In the rows, 128 means zero.
One turn sends every row of this set to another row. A few are shown first. Where does it send the rows asked after them?
kek: [102 117 173 130 128 125 101 164 118 126 105 108 117 154 133 148 148 108
 156 140 107 142]
Dez: [133 162 153  94 134 105 104 139 144 180 126 109  96 125 137 130 141 134
 127 127  89 180]
zelop: [100 121 163 147 151 140 123 139 110 123 119 109 124 138 147 148 150 116
 149 136 113 114]
zap: [128 147 167  97 137 102 116 142 141 189 125 114 126 151 102 149 150 123
 144 131  96 167]
dag: [161 138 157 139 150 132  94 127 128 142 124  99  94 100 126 132 108 130
 129 112  71 134]
muzav: [105 126 176 145 133 140 114 136 106 137 111 102 116 136 157 147 129 112
 182 135 112 143]
lete: [147 144 137 130  79 137 151 142 141 170 146 119 110 114 134 121 134 123
 162 112 100 162]
ruka: [152 122 136 164 145 115 117 156 136 155 143  89 111 104 110 141 140 114
 126 112  92  99]
geri: [149 142 131 140  89 139 135 175 151 153 144 119  99 103 125 121 150 113
 154 122 116 121]
Rutu: [167 130 137 151 134 135 130 134 122 138 108 101  99 109 114 127 113 111
 148  93  80 133]
gino: [116 129 162 127 162 130 117 142 103 129 126 111 147 141 141 151 139 103
 169 134 106 137]
mig: [151 144 146 134  94 145 142 145 148 175 167 128 133 116 113 133 140 124
 158 127 113 139]
Nitak: [102 117 155 147 153 114 106 152 115 134 138  97 131 134 141 163 148 103
 147 140 107 114]
Kepir: [111 146 150 121 142 143 100 129 118 121 125 125 115 129 157 151 123 108
 151 149 116 153]
Vaked: [154 132 146 151 149 126 131 143 136 158 125  94  95 100 115 125 145 133
 126 102  84  99]
Zupo: [163 140 147 157 151 127 123 143 127 160  97  86  86 106 117 123 123 117
 150  98  93 128]
bilek: [149 146 140 150  97 159 127 140 142 148 150 123 117 114 141 118 126 132
 133 130 118 165]
Rif: [105 160 153 101 116 104 118 149 137 196 122 106 116 130 118 150 138 132
 136 131 100 175]
rap: [123 142 145 138  91 144 150 147 153 172 154 126 112 119 130 132 162 133
 141 135 126 129]
Bofa: [106 142 170 101 141 100 114 139 143 184 113 108  98 145 115 151 164 134
 128 133  96 141]
pib: [150 121 150 146 148 120 112 172 120 130 110  87 101 110 129 119 142 113
 146 103  82 112]
nira: [122 142 167 100  99 104 106 164 156 180 122 115  90 136 108 146 156 124
 147 135  94 147]
rudet: [136 148 148 144  86 147 144 146 142 175 145 114 103 107 146 124 137 124
 177 126 122 144]
rezi: [124 155 164 110 128 106 112 138 146 193  95 106  83 139 110 149 139 121
 153 130 106 163]
notis: [131 133 139 150  94 122 133 162 153 180 171 109 123 118 122 139 159 123
 136 134 116 129]
Vokel: [163 127 135 158 150 119 112 138 120 142 125  89 116  99 141 126 120 123
 141 131  77 109]
Rili: [107 137 153 116 135  88 108 156 146 185 133 103 115 146 113 160 164 116
 127 140 106 144]
mel: [172 138 141 141 160 128 124 143 127 151 132 102 119 101 106 133 127 112
 148 102  83 109]
seku: [123 146 154 106 111  95 109 138 147 192 129 110 115 139 132 144 146 134
 139 164  94 163]
dofe: [163 146 120 150  95 130 133 143 153 174 148 115 116 107 127 122 134 129
 136 149 111 136]
Dono: [ 91 141 154 125 151 126 107 142 101 136 109 105 132 129 142 165 120 108
 155 138 108 145]
lev: [146 137 143 155 148 133 115 143 113 145 120  90 114  88 120 141 105 122
 140 104  81 115]
Kiv: [141 150 133 151  87 145 141 152 142 177 149 113 122  98 118 131 123 134
 139 118 112 147]
bapo: [114 129 150 134 154 112  99 134 112 135 104 105 130 146 147 152 133 112
 146 165 105 141]
zuda: [113 125 163 122 136 130 115 127 102 124 109 109 116 136 147 154 120 102
 176 125  89 146]
fika: [121 153 150  92 119 106 123 134 138 175 104 119  98 146 117 150 139 111
 153 125  99 178]

geri moves to pib
ruka moves to Nitak
Now find these:
dofe moves to Vokel
Dez moves to bilek
zelop moves to Bofa
muzav moves to rezi
Kiv moves to lev
mig moves to mel
fika moves to lete

One turn sends every row of this set to another row. A few are shown first. Where does it send the rows asked after them?
dop: [122 139 161 119 116 141 123 131  98 126 142 114  86 111 158 113 116 121
 120 107]
degup: [ 99 146 156 137  96 147 149 132 127 132 139 138 135 110 128 149 131 123
 121 134]
nof: [100 120 136 132  98 114 121 132 152 150 110 119  97 105 153 120 127 117
 163 124]
Pip: [142 134 139 119 113 118 121 125 102 138 150 119  86 107 172 101 119 122
 119  95]
nozol: [147 148 144  91 133  99 116 152 119 144 153 144 102 107 145 111 117 121
 104 101]
Til: [127 108 115 113 108  97 117 135 148 149 108  96 125 100 158 104 115 126
 148 132]
bina: [150 122 156 102 116 132 109 157 140 162 141 105 101 133 150 118 127 117
 104 120]
ziv: [138 142 132  91 110 132 130 125 131 142 122 111 151 146 140 163 126 145
 164 134]
zoz: [139 108  92 106 105  94 126 145 156 133 116 131 134 112 128 109  95 130
 135 125]
Lipo: [151 138 101 103  90 112 115 106 130 139 110 128 149 101 180 150 122 128
 131 112]
fut: [145 131 112  82 103 130 127 151 108 119 130 138  85 122 161 106 112 110
 116 114]
bipu: [148 135 125 112 101 128 143  95 124 135 126 117 140 133 115 163 132 133
 157 113]
rik: [118 137 128 124 102 124 145 126 125 118 139 151 152 111 101 133 124 136
  98 125]
Vupi: [114 131 116 108 104  99 145 136 143 114 132 158 127  98 125 115  87 138
 146 114]
mimoz: [122 124 104 100  99 118 138 132 127 121 120 120 166 128 129 121 126 143
  91 127]
der: [135 135 140 110  95 139 134 145 138 133 150 146  86 133 124 137 114 115
 100  90]
Dos: [107 132 156 126 105 101 144 132 155 143 136 151 111 100 128 123 114 124
 161 112]
pigib: [134 144 121 114 105 113  81 118 143 155 100 149 127 107 158 149 150 126
 135 128]
vivul: [106 128 157 137 108 139 135 130 117 152 113 108 141 126 149 132 145 110
 126 138]
Kubun: [165 121 134 106 108 128 105 155 142 157 157 129  91 125 155 110 121 122
 110 123]
golob: [125 154 115 103 113 123 109 114 133 133 133 120 144 125 123 166 127 169
 146 123]
govu: [142 144 157  99 102 113 123 104 124 141 109 162 136 111 162 131 149 118
 157 126]
vov: [171 127 116 130 108 110 109 104 128 141 128 168 154 114 145 134 111 129
 132 119]
fifus: [146 140 141  90 129 109 122 144 119 128 155 124 118 109 135 110 104 142
  87  99]
zuzo: [135 122 108  89 108 133 114 148 110 121 114 115  94 139 150 111 113 119
  99 105]
zik: [135 142 127 132 126 137 105 113 113 137 124 124 136 130 118 156 120 146
 162 140]
rezul: [112 118 119 121 109 129 111 143 127 148 106 102 154 138 147 122 139 133
 104 145]
Fofen: [136 136 118 106 124 114 116 107 111 135 103 128 144 149 112 144 139 143
 153 118]
ped: [139 145 132 110  89 137 115 122 136 124 133 182 136 119 164 144 113 140
 152 135]
dod: [130 142 123 106  96 125 122 151 140 144 146 145  77 128 155 135 121 112
 108  85]

bina moves to fifus
mimoz moves to degup
pigib moves to vov
Now find these:
Kubun moves to nozol
zik moves to Fofen
Vupi moves to nof

One turn sends every row of this set to another row. A few are shown first. Where does it send the rows asked after them?
duzar: [118 123 152 151 105 156 143 136 150 104 178 137 117  99 130 109  91 161
 116  75 121 114 165 112 118 119 114  76 137 149 152 149 145 129  83  79
 116 113 178]
kesan: [107 103 156 189 103 168 107 129 129 105 120 122 134 125 152  90 123 142
 116  61 132 132 158 140 134 111 153  73 107 178 161 137 151 145  65 115
 117 150 148]
Nenaz: [100  92 127 181 113 141 112 129 129 116  90 118 149 138 170 107 125 148
 136  77 131 150 137 163 132 113 136 109 120 187 136 127 137 136  65 119
 122 134 121]
zot: [113  80 137 192 103 126 118 141 126  92 152 123 135 108 140 114  93 138
 115  90 146 131 179 127 149 127 124  83 125 179 164 109 115 142 119 131
 113 149 189]
Peb: [122 102 132 140 121 142 174 134 154 105 182 145 131 102 119 121  94 163
 126  77 118 112 167 167 122  97 121  95 121 145 129 138 153 122  89  73
 133  98 177]
tuse: [ 86  38 147 113 150 129 138 145 143  70 123 126 168 118 123  91 121 153
 151  92  96 124 150 160 109 134 125  91 136 149 148 136 120 136  92  92
 121 132 164]
Kisi: [118  66 122 195 115 119 138 133 130  94 142 128 141 115 132 131  93 142
 126  88 141 142 182 177 154 105 141 101  90 184 147 100 133 131 112 129
 134 137 179]
rago: [102 110 104 135 107 175 141 147 163 106 160 142 140 108 140 123 115 168
 123  79  97 134 142 137 103 117  95  95 121 130 152 154 141 130  80  87
 118  85 154]
vodi: [106  85 142 157 131 158 106 142 131  93 101 120 153 126 145  95 120 163
 142  63 109 162 144 150 116 127 144  96  75 167 171 132 149 137  53 116
 126 135 134]
zusos: [ 94  56 148 138 130 141 162 122 156  85 142 140 144 115 112 105 113 145
 134  87 108 114 168 188 121  96 146  90 139 146 119 145 157 116 100  74
 131 124 172]
dodi: [110  73  92 179 112 136 117 148 146  89 143 137 139 117 143 149 100 150
 119 103 120 161 164 132 134 133 104 104  94 174 164 116 108 145 115 144
 120 115 170]
bikoz: [ 86  55 171 141 124 142 138 123 148  77 137 132 138 118 126  93 121 134
 125  92 111 101 166 141 124 122 140  66 163 161 136 151 132 136  99  85
 115 146 176]
Lag: [123  94 131 191 119 152 129 128 132 108 127 135 135 127 140 113 114 143
 120  62 138 148 165 180 144  91 158 101  76 179 142 125 165 140  77 120
 132 135 148]
Simu: [117  93 105 187 106 109 119 144 131 110 128 124 140 114 156 130  88 151
 132  95 149 162 156 141 142 124 104 125 130 180 143 109 116 127 113 134
 115 123 159]
tema: [ 72  40 114 129 125 149 138 139 161  74 129 136 159 119 129 115 130 142
 132 105  89 126 150 162 110 125 112  92 152 140 137 147 117 131 115  97
 115 115 166]
Mir: [124 114 130 123 126 149 138 157 150  98 164 136 141  96 126 104  89 182
 138  68 110 147 147 125 102 128 101 105 107 129 164 142 147 124  78  88
 118  98 165]
Vime: [ 95  75 116 172 120 171 104 132 148  93  98 136 145 141 152 122 137 143
 122  81 103 160 144 152 124 120 140  95  86 175 155 144 140 151  70 129
 123 127 129]
tuf: [ 93  58 140 126 137 113 149 126 155  88 123 139 141 126 135 117 112 144
 142 110 112 123 147 150 119 127 116 109 175 166 110 148 121 127 102  86
 118 120 153]
dok: [123  68 117 156 136 111 119 161 128  83 146 130 154 110 131 118  90 156
 136  90 132 159 164 133 132 142 109 110  95 168 171 105 108 147 114 138
 118 132 178]
lun: [112 121 134 137 115 140 150 128 159 114 143 138 122 113 145 127  92 173
 139  88 111 136 142 130 109 119 103 108 145 156 127 155 147 113  67  72
 122  92 144]

tuf moves to Nenaz
Lag moves to Peb
duzar moves to zot
Now find these:
rago moves to dodi
Mir moves to dok

One turn sends every row of this set to another row. A few are shown first. Where does it send the rows asked after them?
ruri: [131 100 108 169 133 129 124 151 152 129 143 137 113 127 134 120 101 151
 123]
Rut: [150 143 122 128 124 119 135 114 175 154 124 116 139 116 130 146 125 138
 145]
Darig: [127 130 117 133 147 130 147 121 154 143 118 163 105 137 115 166 134 137
 115]
notof: [129 104 135 125 125 140 109 167 122 126 132 132 130 151  91 118 134 105
 117]
momal: [125 121 135 101 108 104 121 106  93 148 128 121 141 109 143 135 140 128
 120]
gev: [125 122 107 121 121 147 151 133 133 108  89 113 133 130 138 143 119 154
 156]
Kekug: [143 122 128 117 112 125 104 105 100 126 126 113 144 125 131 168 139 133
 137]
bomi: [120 145 121 134 124 123 149 122 114 133 148  81 120 119 134 108 138 118
 112]
pul: [133 103 123 122 119 137 134 169 127 143 113 144 156 126 116  96 111 138
 137]
Fozi: [134 120 145 119 111 123 109 114  90 133 128 135 131 127 115 159  98 123
 131]
sofak: [132 108 127 132 144 130 110 151 161 128 137 115 106 121 154 134 170 134
 128]
viti: [146 119 170 145 143 147 125 161 150 131 147 125 106 128 129 134 117 131
 139]
muk: [126 137 155 113 125 129 134 108  74 136 132 138 127 120 135 140 129 141
 120]
Kagot: [110 124 139 127 130 144 171 133 110 108 119 116 110 150 113 137 134 137
 110]
dopam: [113 122 122 124 131 113 157 117 156 144 114 160 110 140 114 142 126 141
 103]
Migi: [124 105 111 119 110 108 123 111  92 147 120 147 141 114 131 145 107 136
 120]
riluz: [146 120 124 132 144 164 135 168 118 135 118 145 150 126 125 115 139 149
 148]
dugu: [132 122 115 130 126 133 130 106  84 129 122 140 139 123 139 160 136 157
 128]
mos: [124 174 137 130 140 127 114 107 142 131 135 131  88 134 130 126 126 132
 124]
Soris: [117 118 123 115 142 133 135 152 118 145 114 142  97 117 116 151 107  87
 124]
lumi: [121 128 109 121 121 128 102 151 119 133 127 120 136 123 137  72 144 132
 127]
Tutib: [120 121 143 112 142 148 121 164 108 128 126 142 119 141 117 106 164 122
 116]
sarip: [132 119 103 130 134 125 166 143 126 165 125 119 138  92 139 127 113 117
 131]
Gumi: [122 115 178 121 129 128 133 158 150 130 130 132 102 127 140 102 114 140
 130]
guza: [122  91 128 128 117 107 115 147 170 129 136 108 115 129 140 116 145 129
 115]
Sif: [135 148 130 112 122 116 143 110 170 149 111 123 133 115 145 127 135 151
 142]
koz: [121 141 109 115 125 134  96 132 128 114 108 100 102 124 137 137 116 106
 150]
Dun: [124 161 134 138 125 113 117 107 149 137 145 123  98 138 113 122 105 123
 114]
fudes: [119 114 115 148 145 135 129 150 141 128 127 151  99 119 160 105 124 165
 128]
ziluk: [143 128 100 145 129 146  91 153 123 122 139 110 142 133 121 107 141 128
 139]

Gumi moves to guza
mos moves to Sif
Soris moves to koz
Now find these:
Fozi moves to Kekug
notof moves to ziluk

One turn sends every row of this set to another row. A few are shown first. Where does it send the rows asked after them?
zele: [148 132 159 116 126 119 117 144  99  82 153 123 150 155 127 119 123 107
 120 108 109  93 127 121 113 126 127 129]
fiza: [138 136 150 134 127 145 148  85 119 165 124 133 137 134 133 131 107 110
 112  97 107 126  96 127 107 151 157 123]
Dob: [150 151 133 147 151 157 151 133 121 124 137 137 131 154 120 169 167 136
 138 124 116 107 113  90 105 142 143 170]
lov: [118 143 144 129 131 149 142  88 128 157 117 138 131 122 136 121 100 121
 123  98 114 109  89 113  96 155 161 144]
dazuk: [140 144 148 104 106 111  62 106 118 130 129 125 134 113 121 134 131 131
 111 126 113 132 132 116  88  92 146 155]
natel: [122 138 143 133 122 116 141  76 114 156 131 124 138 155 121 181 140 117
 125 102 134 114 128 107 104  71 110 136]
Keden: [145 162 135 143 129 151 165 133 118 139 119 137 123 147 128 166 157 151
 129 130 115 100 107  94  96 130 142 170]
Rika: [160 151 141 147 135 151 165 132 110 140 135 137 132 160 122 178 164 139
 126 128 111 117 117 105 106 130 143 153]
suvog: [117 135 134 133 148 125 121  73 128 131 146 128 141 152 115 170 151  98
 146  90 134 112 128  87 113  85 118 150]
bida: [140 139 160 111 106 114 124 152  94  95 137 123 148 151 133 115 115 125
 109 115 106  85 118 126 105 116 121 130]
Gupus: [135 137 144 134 144 155 133  83 129 147 137 138 136 133 130 125 108 104
 128  88 113 122  96 116 110 165 161 134]
dom: [149 139 151 109 113 115  61 102 117 124 142 124 139 117 119 137 138 121
 114 119 117 141 136 120  95  91 149 146]
Pugap: [ 97 148 135 129 129 116 126  80 131 143 121 132 127 139 120 165 137 123
 142 101 139  92 117  85  99  78 114 168]
vazir: [142 141 147 107 118 118  53 102 124 116 141 125 135 115 122 130 138 121
 121 116 119 136 134 111  94  99 152 157]
nogi: [130 141 151 112 123 122 111 148 106  80 138 128 144 145 129 111 113 120
 125 111 115  73 120 109 102 128 126 147]

Dob moves to Rika
Pugap moves to suvog
bida moves to nogi
Now find these:
fiza moves to lov
dazuk moves to vazir

